In the data rows, zero lies at 4.5, halfway between 4 and 5.
Here are some points:
[5 7 7 6 6 7 7 4 7 6 5 5 6 8 6 7]
[5 7 5 5 6 7 5 6 6 5 5 4 6 7 7 6]
[6 7 6 5 6 7 5 5 6 5 5 5 6 7 7 7]
[5 5 7 6 6 5 7 5 7 6 5 5 6 8 5 5]
[5 5 8 6 7 5 7 4 7 6 6 5 5 8 5 6]
[5 7 7 6 6 7 7 5 7 5 4 4 5 8 7 6]
[6 7 5 5 6 7 5 5 7 4 5 5 6 7 7 7]
[5 6 7 6 6 6 6 5 7 6 6 4 5 8 5 6]
[5 7 6 5 6 7 5 5 7 5 5 5 6 7 6 6]
[5 7 6 6 6 8 5 6 7 6 5 5 6 7 7 7]
[5 7 6 5 6 7 6 6 7 5 4 6 6 7 7 7]
[5 7 7 5 6 6 6 4 7 6 5 5 6 8 5 6]
[6 7 6 5 7 7 6 6 7 6 5 4 6 8 7 7]
[4 5 7 6 6 5 7 5 7 6 5 4 5 8 5 5]
[4 7 5 5 6 7 4 5 7 5 5 6 6 7 7 7]
[5 7 6 5 6 8 5 6 6 5 5 5 6 6 7 7]
[5 8 6 5 6 7 5 5 7 5 4 5 6 7 7 7]
[6 7 5 6 6 7 5 5 6 5 5 5 5 6 7 7]
[5 7 6 5 6 7 4 6 7 5 4 5 5 7 7 7]
[4 5 8 6 6 5 7 4 7 6 4 5 5 8 4 6]
[6 7 7 6 7 7 7 5 7 5 5 4 5 8 7 7]
[5 7 6 6 6 7 6 6 7 6 5 5 6 7 7 7]
[6 8 6 6 6 8 6 6 7 4 5 5 6 7 7 7]
[5 7 6 5 6 7 5 6 7 5 5 5 5 7 7 7]
[5 5 8 6 7 5 7 4 7 7 5 5 5 9 5 6]
[4 5 7 5 6 5 7 4 7 6 4 4 4 8 4 6]
[5 5 7 6 6 4 6 4 7 6 5 5 4 8 5 6]
[5 4 8 6 7 5 7 5 7 6 5 5 5 8 6 6]
[5 7 7 6 6 7 6 6 7 5 4 5 6 7 6 7]
[5 7 7 5 6 7 6 5 7 6 4 5 6 7 7 7]
[4 5 7 6 7 4 7 4 7 6 5 5 5 8 4 6]
[5 8 7 6 7 7 6 6 7 6 5 5 5 8 7 7]
[5 6 7 6 7 6 7 5 7 6 5 5 4 8 5 6]
[5 5 7 6 6 4 6 5 7 6 5 4 5 8 5 5]
[5 4 8 6 6 5 7 5 7 7 5 5 5 9 5 6]
[4 4 8 6 6 4 7 5 7 6 5 5 5 8 5 6]
[6 8 5 5 6 7 5 6 7 4 5 5 6 7 7 7]
[4 4 8 6 7 5 7 5 7 7 5 6 4 9 4 6]
[6 8 5 6 6 8 4 6 7 5 4 5 6 7 7 7]
[4 4 7 6 6 4 6 4 7 5 5 4 5 8 5 6]
[6 8 6 5 6 8 4 6 7 5 5 6 6 7 7 7]
[6 8 5 6 7 8 5 6 7 5 5 5 6 7 7 7]
[4 5 7 6 6 5 7 4 7 6 5 4 5 8 6 6]
[4 5 7 4 6 5 6 4 7 7 5 5 5 8 4 4]
[4 5 7 6 6 4 7 5 7 6 5 5 5 8 4 6]
[4 7 6 5 6 7 6 5 6 5 5 5 5 7 6 7]
[5 4 7 5 6 5 7 4 7 6 6 5 5 8 5 6]
[5 5 8 6 7 4 7 4 7 7 5 5 4 8 5 6]
[4 4 7 5 6 4 6 5 6 6 4 4 4 8 5 6]
[6 8 6 6 7 8 6 6 7 5 5 4 6 7 7 7]
[6 8 5 6 6 8 5 6 7 5 4 6 6 7 7 7]
[5 6 8 6 6 7 7 6 7 6 6 5 5 8 6 6]
[6 8 6 6 7 8 5 6 7 5 5 5 7 7 7 7]
[5 4 8 7 7 4 7 4 7 6 6 5 5 8 5 6]
[6 7 5 5 6 7 4 6 7 5 5 4 6 7 7 7]
[5 4 8 6 6 5 6 5 7 6 5 5 5 8 4 6]
[5 7 6 5 6 7 4 6 6 5 4 5 6 7 7 6]
[4 5 7 6 6 5 7 5 6 6 5 4 5 8 5 6]
[6 8 6 6 6 8 4 6 7 5 4 4 7 7 7 7]
[5 8 6 5 6 7 6 6 7 5 5 4 6 7 6 7]
[5 8 6 6 6 8 6 6 7 6 5 5 6 7 7 7]
Here are 20 more points, each followed by its number:
[6 8 5 6 6 8 4 6 7 5 4 5 6 7 7 7] 0
[6 8 6 6 6 7 5 5 6 4 5 5 6 7 7 7] 1
[4 4 8 6 7 5 7 5 7 6 6 5 5 8 5 6] 2
[5 7 6 6 6 7 6 5 6 5 4 5 6 7 7 7] 3
[5 8 6 5 7 8 5 6 7 5 4 4 6 7 7 7] 4
[6 8 6 5 6 8 5 6 7 5 5 5 6 7 8 7] 5
[4 5 8 6 7 6 7 5 7 7 5 5 5 9 5 6] 6
[5 8 5 6 6 7 4 6 7 5 5 5 6 7 7 7] 7
[4 4 8 6 6 5 7 5 7 7 5 5 5 8 5 6] 8
[5 7 6 5 6 7 4 6 7 5 5 5 6 7 7 7] 9
[5 7 5 5 6 7 5 5 7 5 5 4 6 7 6 7] 10
[5 7 7 6 7 8 6 6 7 6 5 4 6 8 7 7] 11
[5 5 7 5 6 5 6 5 7 6 5 5 5 8 4 6] 12
[6 7 5 5 6 7 6 6 7 5 4 5 6 7 7 7] 13
[6 8 6 5 6 7 6 6 7 5 4 5 6 7 7 7] 14
[6 8 6 6 6 8 5 6 7 4 5 6 6 7 7 7] 15
[5 6 8 6 6 7 7 5 7 6 5 4 5 8 6 6] 16
[5 7 5 5 5 7 4 6 7 4 5 4 6 7 7 7] 17
[5 4 7 6 6 4 6 4 7 6 5 5 5 8 4 5] 18
[4 6 7 6 5 6 6 5 6 6 5 5 5 7 4 6] 19
Which of these numbered points is nearest to each point below, ignoring the direction in which the first points spread most? Its number follows each.
[5 7 5 4 5 7 5 5 7 4 5 5 5 7 7 7] > 17
[6 8 5 5 6 8 5 6 7 5 4 5 6 7 7 7] > 13
[5 7 7 6 7 7 7 5 7 6 5 4 5 8 7 7] > 11
[6 8 6 5 6 8 5 5 7 5 5 5 6 7 7 7] > 5
[5 7 7 5 6 7 6 5 6 6 5 5 5 7 6 7] > 5
[5 6 7 5 6 5 6 5 7 6 5 5 4 7 5 6] > 12
[5 7 5 6 5 7 4 6 7 5 6 6 6 7 7 7] > 7
[4 5 8 6 7 6 7 4 7 6 6 5 5 8 5 5] > 2
[4 5 8 6 7 7 7 5 7 7 5 5 5 8 5 5] > 6
[4 5 7 5 6 5 6 5 6 6 5 5 4 8 5 5] > 9
[5 6 7 6 6 5 7 5 7 6 5 5 4 8 6 6] > 5
Now 20 new points, numbered from 0 again:
[5 4 7 5 6 5 6 4 7 6 5 4 5 8 4 6] 0
[4 4 7 6 7 6 7 5 7 7 5 5 4 8 4 5] 1
[6 8 5 6 6 8 4 6 7 5 5 5 7 7 7 7] 2
[6 8 6 6 6 8 5 6 7 5 4 4 6 7 7 7] 3
[5 6 8 6 7 6 7 4 7 6 5 4 5 8 5 6] 4
[6 7 6 5 6 8 5 6 7 5 5 5 6 7 7 7] 5
[6 7 6 6 6 7 6 5 7 6 5 5 6 7 6 7] 6
[6 8 7 6 6 7 6 6 7 5 5 5 6 8 7 7] 7
[6 7 6 5 6 7 5 6 6 5 4 5 5 7 6 6] 8
[5 7 7 5 6 7 6 6 7 5 5 4 6 8 7 7] 9
[4 4 8 7 6 5 6 5 7 6 5 5 5 8 6 6] 10
[6 7 6 5 6 8 6 5 7 6 4 5 6 8 7 7] 11
[5 7 6 6 6 7 5 6 7 5 5 5 6 7 7 7] 12
[4 4 7 5 6 5 7 5 7 6 5 5 4 8 5 6] 13
[6 8 6 6 6 8 6 6 6 6 5 5 6 7 7 7] 14
[5 5 7 6 7 5 7 5 7 6 5 5 5 8 5 6] 15
[5 8 7 6 6 7 6 5 7 6 5 5 6 8 7 7] 16
[4 5 7 5 6 5 7 4 7 6 5 4 5 8 5 6] 17
[4 5 7 6 6 4 6 4 7 6 5 4 5 8 4 5] 18
[6 8 6 6 6 8 5 6 7 5 4 4 6 7 7 7] 19
Which of these numbered points is nearest to each point below, ignoring the direction in which the first points spread most? Its number follows each.
[6 8 5 6 6 8 5 5 7 6 4 5 6 7 7 7] > 6
[4 5 7 5 6 4 6 5 7 6 5 5 5 8 4 5] > 18
[4 5 7 6 6 7 7 5 7 6 4 5 4 8 5 6] > 1
[6 8 5 5 7 7 6 6 7 5 5 5 6 7 7 7] > 15
[6 8 6 6 6 8 5 5 7 5 5 5 6 7 7 7] > 6
[6 7 6 5 6 8 5 5 7 4 4 4 6 7 7 7] > 0
[6 7 6 5 6 7 5 5 6 4 4 5 6 7 7 6] > 8
[6 7 5 6 6 7 5 5 6 5 5 5 6 7 7 7] > 2
[5 5 7 6 6 5 6 4 7 6 5 5 5 8 6 6] > 12
[5 7 6 6 6 7 6 4 7 5 5 4 5 7 5 6] > 18
